128 stands for zero in the data rows.
Here are some points, one per row:
[157 137  73  99 134 160 167  77 108 104 118 134 226 115 109 140 113 132
 160  58  92 180 113 145  91  85  77  94 132 140 128 142]
[135 100 137 147  96 137 154 152 157 179 153 168 102 120 150 110 103 114
 148 176 139 125  98 123 163 113 123  73 153  95 138 158]
[125 193 164 182 103 134  81 124 142 127 142 128 134 132 137 151  95  94
 137 100 168 152 120 101 163 130 120 140 113 114 143 107]
[112  94  64 101 144 114 149 120  79 140 131 198 132 141 137 156  95 174
 104 124 199 154 175 127 121 144 126  69 134 157 142  77]
[134  91 119 119 129 141  86 163 106 137 116  85 140 108 108 136 120 142
 170 103 119  80 140 149 106 127 132 192 115 139 145 114]
[ 95  93 107 140 147 110 133 134  93 132 129 133 157 129 153 162 133 113
 104 144 149 103 151 130  79 129 130 173 135  67 144 168]
[ 94 104 140 119 134 153  87 128 145 133 133 108 158 138 165 106 114 139
 121 136 103 160 125 150 130 170 191 130 117 119 114 131]
[147 157 146 118 137  82  85 140 112 156 131 120  94 139 115 130 191 131
 157 147  78 193 138  88 151 148 120 132 139 137 147 131]
[174 119 120 152 115 147 132 153  92 143 137  96 105  91 150 127 103 137
 206  83 105  87 149 166 121 156 150 183 108 142 144 104]
[128 167 158 165 121  98  93 151 168 124 155 162 120 125 171 129 141 153
 138 118 159 123 129 148 155 124  74 134 139 118 132 125]
[116 174 141 133 111 118  91 106 137 176 106  97 124 133 118 136  80  84
 167 114 178 135 118  49 137 126 110 143 121  89  98 119]
[115 114  91  94 157 154 128  80 159 183 125 191  97  82 128  65 129 120
 155 128 175 131 154 157 138 131 125 132  42 126 128 132]
[ 92 127 126 153 131 110 164 150 108 124 172 166 135 136 135 144 139 119
 107 133 130 115 152 110  40 112 114 192 123  75 161 129]
[140 136  87 129 120 139 117  75 115 117 126 141 186 143 103 150 129 155
 130  99  84 172 139 134 110 112 117  90 158  96 116 148]
[114 142 146 140 161 122  78  80 147 138 154  74 121 123 100  99  82  88
  86 180  71 120  67 138  45 136 126 101 134 177 110 119]
[161 100 111 134 135 113 105 144 128 155  93 116  86 101  70 146 136 144
 138 126  98 158 118 107 117 134  88 115 143 113 164 187]
[144 121 203 149 183  26 255  91  91 142 161 109 150 103  85 205  65  60
  46  87  69 125 164 147 166 138 121 122 102 126 149  77]
[131 107 103 158 130 135 157 109  86 131 136 151 132 127 172 149 162  95
 163 150 122 114 151  91  60 113 129 167 114 110 128 156]
[ 73 119 150  95 193 149 142 138 141  95 109 114 139  92 191 115 183  73
 149  93  90 123 110  91 162 143 150  77 179 193  85  65]
[ 66 241 136  65 148 157 116 183 125 117 177 142 127 190  83 145 144 118
  97 100 131  97 129 132 131 143 113 142 138 153 154 153]
[131 131 132  92  85  44 129 126 176  59 172 165 206  89 151 122 111 137
 146 155 118  72 107 154 153 157 132 166 123 121 101 180]
[109 183 131 148  99 137  97 111 166 154 129 121 140 143 147 151 161  80
 141 108 148 157 144  90 169 117 103 152 107 129 117 138]
[135 125 187 168 165 171 158 147 174 118 122 113 168 144 122 100 154 182
  82 113 121 116 103 121 138 104 125 183 140  61  61 110]
[104 106 121 144 134 131 124 129 117 106 163 151 147 106 177 168 119  82
 141 146 118 117 162 130 103  81 151 118 145 136 143 181]
[116 127 124 126 161  96  96  93 129 160 150  61 125 125 131 103 113 130
 120 146  82 104  97 125  80 142 106 119 162 172  93  89]
[ 77 132 149 136 176 130 105 118 125 131 103 148 147 181  70  59  95 126
 171 166 106 119 180 185 138 107 114 118 163 143 185 107]
[107 151  59 138  46  68 107  73 127  56  87 135 117 116 147  79 107  76
 119 133 113  86 124 134 153 144 179 134 107 133 118 132]
[138 114 113 121 141 135 104 140  74 129 163 113 114 106 122 122 140  96
 148  84 136  87 121 125 126 190 129 109 188 104  85  86]
[137 131 124 150 126  58 146 130 187 118  86  87 102 147 136 126 141 147
 167 111 172 155 146 216 107  59 132 152 167 125  97 113]
[130 143 117 200 129  82 125  30 130 112 112 154 138  70  83 148 192 223
  90 159 184  57  78  48 182 129 195 157 118 214 154 142]
[212 105 101 117 164 128 125 119 188 124 179  73 165 152 139 131 139 126
 129 121 124  83 166  99 143 129 155  80 151 118 140 151]
[136 170 121  83 164 120 154 152 156 124 125 105 143 153 102  59 118 159
 152 195 114 127 110 179  96  89 149 132  93 120 184  82]
[148  99 135 112 127 106 105 152 135 157 100 150 116  80  83 127 146 124
 127 146 132 180 115 122 123 109  89 125 157 156 184 166]
[138 145 178 112 109 107 111 126  93 149 125 107 122 106 110 133 198 124
 164 138 108 178 112 116 132 132 127 104 122 118 166 134]
[170 109 147 110 114  95  84 146 142 139 131 169 106 120 132 121 157 110
  86  87 117 163 113 113 126 142 114 118 135 118 169  93]
[128 171 168  73 174 174 117 180 132 126 110 127 148 158  80 147 146  90
 149 125 163  80 152 134 131 108 152 148 132 123 176 116]
[152 118 151  91 132  84  80 132 117 132 150 141 118 145 131 110 185 104
  95  94  97 135 127 129 130 142 147  96 104 101 134 123]
[145 133 125 123 134 206 115 112 158  94 166 128  69  86  73 158 157 121
 124 149 124 153 172 148  91 150 110 117 131 109 184 116]
[106 180  81 194 116 103 125 166 160 114  51 177 149 114 122 120 155 154
 194 146 136  71  67 155  98 153 155  76  64 137 105  98]
[148 117  79 135  94 108 165 110 101  23 125  73 142 169 146  95 107 129
 135 139 107 129  90 126 191  91 121 146 124 153 148 133]
[124 144 137 115 142 150 110 156 127  86 139  71 157 138 168 133 107 126
 145 142 151 156  99 141 104 121 190 101 119 113  99 107]
[128 128 126 138 104 158 119 120 143 175 170  95 123  81 152 128 127 149
 124 166 158  83 139 105 192  77 100 112 125 101 165 121]
[163 140 140 120  83 148 159 185 137 161  73 108 115 117 122 122 104 148
  90 142 129 135 212 146 124 127 113 107 167 177  59 149]
[105  82 157 112 141 143 139 113 148 121  36 127 145 120  99 158 127 203
  90 121  68 137  87  88 140 130  97 130  97  57  98 124]
[130  88 119 161 112 150  97 143 146 168 161 151 127  78 154 118  87 141
 124 172 136 124  93 137 157  99  86 119 110 115 146 125]
[119 107 132 125  61 123 157 129 103  20 134  85 126 152 120  77  96 132
 123 163 120 133 109 125 177  95 135 148 149 146 126 136]
[ 82  89  98 191 131 113 127 154 139 189 147 109 161 227 153 144  89 168
 123  65 127 121 144 137 160 123 150  56  63 147 180  97]
[146 148 150 170 159  64 175  75  88 137 103 134  85  95 111 123 202 146
 160 154 203  80  94  74 125 103 208  92 109 158 138 229]
[ 92  80 184 145 126 150 154 116 128 147 147 129  77 126 163  91 124 146
  93  55  79 166  94 125 131 148 223 162 140 141 131 140]
[133 119 159 113 177 151 163 139 172 121 119 137 155 161 105  69 138 163
  94 136 110 105 143  88 151  94 106 156 130  31  49 134]
[155 143 114  71 153 150 134  10 174 150  87 190  86 150 169 238 114 188
 130 133  63 102  89 146 137 141 137 109 178 105 140  86]
[ 82 111 103  99 181 115 145  72 149 182 116 167  98 101 108  70  76 103
 145 129 190 135 132 165 170 134 141 143  99 167 161 158]
[110 144  57 163 106  95 132 143  71  84  59 141  68 110 140  87 105 104
  60 128  96  94 130  98 169  64 151 142  60 140 112 118]
[143 131 178 138 128 108  80 133  76 128 141 137 147  83 116 146 168 100
 129 140 126 160 140 132 134 142 131 108 149 139 119  86]
[179 150 168  85  90 180 134 165 104 117  87 176 144 130 190 140  95 119
  78 111 116 124 133 157 115 142 110  99 120 176 119 177]
[141 181 171 123 109 160 117 111  61 121 104 118 112 172 187 128  86 165
 129 125 145 115 156 178 124 191  50 117 118 142  97 189]
[126 115 173 114 155  99  98 118  87 134 145 134 125 130 134 131 156 122
 133 134 132 184 108 140 135 166 121  93  99 116 107 126]
[123  71 116 123 155 120  99 158 111 124  70 118 164 123 130 188 142 100
 123 126 131 139 107 193 150 140 150 127 164 121 125 179]
[148  93 138  57  74 146 121 102 114  95 129 164  90 198 104 179 120 144
 132 155 183 131 143 117 130 106 135 102 101 147  71  63]
[136  70 131 122  82 158 171 104 180 111 126 117  66 251  94 136 190  61
 140 139 162 134 149 152 112 158  81 107  56 204 113 117]
[128 159 147 139 144 173 107 114 161  65 171 133  65 102  87 160 116 155
 142 104 145 158 176 148  95 129 144 120 116 104 152 108]
[130 104 151 144 110 151 144 159 142 166 162 165 125 107 150 134 112 131
 134 141 142 115  52 135 143  86  72  93 112 119 149 141]
[124 133 109 124 101 122 159 186 115 146 153  90 126  77 119 141  89 144
 217 161  85 111 162 122 147 196 154 176  97 131 117 135]
[110  98 104  78 109  82 114 156 179 108 164 119 106 110 120 157  96 124
 138 107 156 168  85 100 106 143 122 153 130 156  83 163]
[141 143 119 118  41 135 167 148 167 177  97  55 107 125 123 125 117 176
 101 127 152 142 188 160  95  90 142 126 182 169 101 120]
Along one direction, these points spread out more than along any other. Take the direction at right angles to it along which they spread out most. Go by this last direction. How far along it is each point below, from 0 to 99? The average is 50, and the first point in the table lies past the average. One standard deviation of the points above along it is 16.
[155 168  60 151 170 162 157 144  99 165 184 180 134 160  74 146 133  98
 115 165  93 142  81 184 169  94 153 169 179 122  57 140] 53
[ 65  85 149 140 138 101 128 135 135 107 167 166 104 139 151 133 134 155
 142 103 116 111 191  64  67  53  94 155 129 118 123 152] 47
[146 136 126 129 128 161  94 130 121 159  86  78 159 139 142 148 107  75
 107 155 179 171 127 100 147 109 168 173 107 111 128 105] 53
[130 146 152  79 143 121 110 125  56 141 162  88 122 114 132  94 192 115
 115  85 109 158  90 118 118 133 119 137 124 126 129  93] 37
[166 176 107 125 102 184 140 179  99 140 112 130 125 142 170 138 108 174
  78 113 123 137 153 152 122 163  88 102 128 187  81 173] 70
[170 162 126 171 133 175 173 101 154 116 122 148 253 145  96  18  98 138
 110 104 134 179 147  58 116 144 126 103 197  92 113 117] 62
[202 109 117 149 172 140  96 164 143  79  66 136  71 156 168 145  90  80
  91 145 141 156 101  80 147 198 111 193 139 153 145 113] 52
[ 66 121 103 138 121 112 196 153 101 149 121 157 126 151 168 136 139 120
 146 143 108  95 140  93  51 139 126 182 152  64 172 120] 51
[113  91 119 144  75 149 113 139 107 139 139 140 134 108  69 119 151 137
 167  84 129  56 143 127 129 143 160 136 125 154 126 116] 52
[ 67 105  94 124 126 165 170 127 140  92 148  79 129 106 129 118 167 143
  72 163 185 124 139 180 119 189  88 102 158  76 155 114] 56
